[[142 125]
 [112 125]
 [125 125]
 [125 145]
 [130 127]
 [145 149]
 [141 118]
 [ 98 105]
 [125 129]
 [125 125]]
|
[[142]
 [112]
 [125]
 [125]
 [130]
 [145]
 [141]
 [ 98]
 [125]
 [125]]

[[148 122 140 149 115 123]
 [150 115 140 133 130 135]
 [118 132 135 127 129 132]
 [134 117 127 131 123 125]
 [117 131 135 127 129 131]
 [151 116 142 139 123 130]
 [149 121 142 146 116 124]]
|
[[148 140 115]
 [150 140 130]
 [118 135 129]
 [134 127 123]
 [117 135 129]
 [151 142 123]
 [149 142 116]]

[[122 119 111]
 [124 122 155]
 [137 114 118]
 [147 137 126]
 [113 139 119]
 [109  99 125]]
|
[[122 111]
 [124 155]
 [137 118]
 [147 126]
 [113 119]
 [109 125]]

[[148 100 134 122]
 [110 112 155 137]
 [125 123 143 107]
 [118 128 104 150]]
|
[[148 134]
 [110 155]
 [125 143]
 [118 104]]

[[131 120 139]
 [131 120 136]
 [107 133 144]]
|
[[131 139]
 [131 136]
 [107 144]]

[[134 138 129 131]
 [108 148 120 100]]
|
[[134 129]
 [108 120]]

[[105 121 126 108]
 [131 121 127 125]
 [140 139 124 129]
 [134 125 127 129]
 [140 115 101 139]
 [134 116 125 134]
 [121 121 131 128]
 [131 121 127 124]
 [136 116 133 135]
 [138 114 134 139]
 [121 121 127 124]]
|
[[105 126]
 [131 127]
 [140 124]
 [134 127]
 [140 101]
 [134 125]
 [121 131]
 [131 127]
 [136 133]
 [138 134]
 [121 127]]
---
[[104 142 107]
 [152 144 140]]
|
[[142 107]
 [144 140]]

[[137 140 111]
 [150 127 115]
 [120 131 128]
 [115 117 143]
 [129 136 123]]
|
[[140 111]
 [127 115]]

[[141 126 132]
 [124 144 103]]
|
[[126 132]
 [144 103]]

[[129 130 126 125]
 [131 130 124 126]
 [153 111 122 117]
 [128 127 125 133]
 [126 125 129 128]]
|
[[130 126]
 [130 124]]

[[146 120 139]
 [130 150 113]]
|
[[120 139]
 [150 113]]

[[121 136 127]
 [114 151 128]
 [116 140 125]]
|
[[136 127]
 [151 128]]

[[114 154 118 114 101]
 [145  99 108 103 130]]
|
[[154 118]
 [ 99 108]]

[[142 130 133 119]
 [119 154 118 156]
 [141 115 140 129]
 [121 141 121 101]]
|
[[130 133]
 [154 118]]
---
[[105 147]
 [139 123]
 [126 130]]
|
[[139 123]
 [126 130]
 [105 147]]

[[116 132 153 150 122 129]
 [115 130 156 154 121 126]]
|
[[115 130 156 154 121 126]
 [116 132 153 150 122 129]]

[[140 145 131 146 147 113 118]
 [128 126 115 136 125 139 157]
 [132 133 137 140 107 124 127]]
|
[[128 126 115 136 125 139 157]
 [132 133 137 140 107 124 127]
 [140 145 131 146 147 113 118]]

[[132 135 140 110 137 142 133 119 123 136 134 130]
 [108 119 139 143 121 117 136 109 153 136 111 126]]
|
[[108 119 139 143 121 117 136 109 153 136 111 126]
 [132 135 140 110 137 142 133 119 123 136 134 130]]

[[128 128 136 131 124 123 123 129 131 126]
 [143 109 134 144 131 112 116 117 140 111]
 [140 116 143 141 126 110 123 126 141 128]
 [126 133 124 122 127 130 139 135 125 136]
 [111 136 113 115 123 143 130 138 119 126]
 [151 104 127 151 138 112 114 106 141 114]]
|
[[151 104 127 151 138 112 114 106 141 114]
 [143 109 134 144 131 112 116 117 140 111]
 [140 116 143 141 126 110 123 126 141 128]
 [128 128 136 131 124 123 123 129 131 126]
 [126 133 124 122 127 130 139 135 125 136]
 [111 136 113 115 123 143 130 138 119 126]]

[[147 116 154 106 151 144 116 117 118 141 153 149 128 145 149]
 [131 135 145 144 125 119 108 138 144 122 130 153 121 146 110]
 [138 143 157 106 112 142 125 119 156 111 103 155 103 140 142]
 [128 128 103 155 135 150 118 123 101 135 151 139 129 143 156]
 [106 131 142 133 124 119 148 145 101 124 126 155 118 132 149]
 [149 153 155 149 144 152 128 100 156 120 100 120 107 109  99]]
|
[[147 116 154 106 151 144 116 117 118 141 153 149 128 145 149]
 [128 128 103 155 135 150 118 123 101 135 151 139 129 143 156]
 [106 131 142 133 124 119 148 145 101 124 126 155 118 132 149]
 [131 135 145 144 125 119 108 138 144 122 130 153 121 146 110]
 [138 143 157 106 112 142 125 119 156 111 103 155 103 140 142]
 [149 153 155 149 144 152 128 100 156 120 100 120 107 109  99]]

[[141 140 128 135 140 142 138 128 119 144 137 136 133 137]
 [126 126 142 132 126 125 129 142 150 123 130 132 136 129]
 [143 142 109 134 142 143 140 109 102 145 137 137 115 138]
 [146 145 107 136 145 146 141 106  98 148 139 138 113 140]
 [115 115 127 108 115 118 112 127 113 120 111 109 137 111]
 [154 155 116 151 155 156 153 116 114 157 152 151 119 153]]
|
[[115 115 127 108 115 118 112 127 113 120 111 109 137 111]
 [126 126 142 132 126 125 129 142 150 123 130 132 136 129]
 [141 140 128 135 140 142 138 128 119 144 137 136 133 137]
 [143 142 109 134 142 143 140 109 102 145 137 137 115 138]
 [146 145 107 136 145 146 141 106  98 148 139 138 113 140]
 [154 155 116 151 155 156 153 116 114 157 152 151 119 153]]

[[151 135 153 134 141 134]
 [140 112 124 129 141 137]
 [141 145 151 121 123 141]
 [142 103 104 126 137 145]
 [142 120 116 132 134 129]
 [152 132 133 151 138 142]
 [146 118 123 138 141 136]]
|
[[142 103 104 126 137 145]
 [140 112 124 129 141 137]
 [146 118 123 138 141 136]
 [142 120 116 132 134 129]
 [152 132 133 151 138 142]
 [151 135 153 134 141 134]
 [141 145 151 121 123 141]]
